Questions about the matrix below. Counting starts at 0.
1) Report the entry at row 2, column 0.
2) Report the entry at row 0, column 0.
3) Report the entry just left of 100.
4) Report the entry at row 0, column 2.
5) Report the entry in row 2 and column 2.
6) Report the entry at row 0, column 1.
7) Report the entry in the bottom-left corner.
8) Report the top-right entry.
[[144 107 144 108 143 120 134 121]
 [116 136 118 126 125 137 142 114]
 [123 109 136 149 120 143 157 149]
 [152  99 148 149 137 149 126 144]
 [157 150 114 126 123 155  99 120]
 [102 125 128 133 103 144 139 142]
 [146 136 135 102 100 111 111 139]
 [107 112 155 107 137 145 111 155]
 [105 157 124 156 120 144 152 115]]
1) 123
2) 144
3) 102
4) 144
5) 136
6) 107
7) 105
8) 121

[[142 128 133 137 134 116 125 126 128 126 124 132 133 127]
 [130 128 129 129 129 126 128 128 128 128 127 129 129 128]
 [117 120 117 127 124 135 120 126 135 114 133 109 130 132]
 [139 128 132 135 132 119 126 127 127 127 125 132 132 128]
 [122 126 124 126 126 132 126 128 130 125 130 122 128 129]
 [117 121 118 127 124 135 121 126 134 116 133 112 129 131]
 [115 117 113 129 123 136 115 124 138 106 135 102 132 134]
 [128 128 128 128 128 128 128 128 128 128 128 128 128 128]
 [130 128 129 129 129 127 128 128 128 128 127 129 128 128]
 [158 124 133 151 140 103 116 122 131 115 121 129 142 129]
 [136 128 131 133 131 121 127 127 127 128 126 132 130 127]]
Rows and columns are numbered from 0.
Find the entry at row 0, column 1.
Answer: 128
Find the entry at row 0, column 0.
Answer: 142
Find the entry in row 2 and column 0.
Answer: 117
The bottom-left entry: 136
Find the entry in the top-right corner.
Answer: 127
Find the entry directly above 112.
Answer: 122
The entry in row 0 and column 2 is 133
Find the bottom entry of the column that holds the smallest entry.
Answer: 132
Find the entry in row 2 and column 2.
Answer: 117
Find the entry at row 1, column 0.
Answer: 130
The entry in the bottom-right corner: 127
The smallest entry -> 102
The entry in row 1 and column 1 -> 128
Find the entry in row 2 and column 1.
Answer: 120
The maximum -> 158

[[131 126 125 129 130 128 126 129 124]
 [121 134 135 127 123 127 133 126 137]
 [125 131 137 132 124 129 133 131 139]
 [134 124 139 137 124 135 129 138 133]
 [130 126 122 125 130 127 124 127 121]
 [130 127 129 131 128 129 129 130 129]
 [119 139 142 129 119 128 135 129 145]
 [133 123 129 133 129 131 128 132 127]
 [124 131 134 129 124 129 132 128 136]
 [127 131 122 126 131 126 126 126 127]
 [113 145 148 128 114 127 139 128 153]]
Give the bottom-right entry.
153
Give the entry in the bottom-left corner.
113
The entry just right of the smallest entry: 145
The first entry, reading row by row -> 131
The top-right entry is 124
The 4th entry, reading row by row -> 129
Give the 2nd largest entry.
148
The second entry from the end, reading row by row is 128
Give the fourth-last entry, reading row by row.
127
The entry directly above 114 -> 131
The entry directly above the smallest entry is 127
The centre entry -> 128
Give the third-last entry, reading row by row.
139
The third entry in reading order is 125
Give the entry directly above the largest entry.
127
The smallest entry in the last column: 121
Give the second entry on the diagonal from the top-right corner.
126
The largest entry in the first column: 134

Read these off the array that follows. Rows and columns are numbered from 0.
1) The entry directly above the largest entry?
2) The entry directly above the smallest entry?
3) The maximum?
4) The bottom-right entry?
5) The entry at row 0, column 1?
6) The bottom entry of the column that holds the smallest entry?
7) The entry at row 0, column 0?
8) The top-right entry?
[[129 129 134 141 127 128 127 128 130]
 [130 129 127 147 130 128 127 127 130]
 [130 127 136 136 132 127 127 126 131]
 [129 128 143 129 129 128 127 127 130]
 [128 128 129 130 129 128 127 128 129]
 [125 130 130 118 121 131 126 131 125]
 [130 128 122 142 133 127 127 127 130]
 [129 128 139 127 129 128 127 127 129]
 [128 130 131 136 124 129 127 129 128]
 [126 130 120 129 125 129 126 130 127]
 [129 129 132 148 126 128 127 128 130]
 [129 128 128 130 132 127 127 127 129]
 [128 128 142 116 129 128 127 128 128]
 [130 130 124 155 127 128 127 128 130]
 [130 128 127 133 133 127 127 127 130]
 [127 129 122 123 130 128 127 128 127]]
1) 116
2) 130
3) 155
4) 127
5) 129
6) 123
7) 129
8) 130
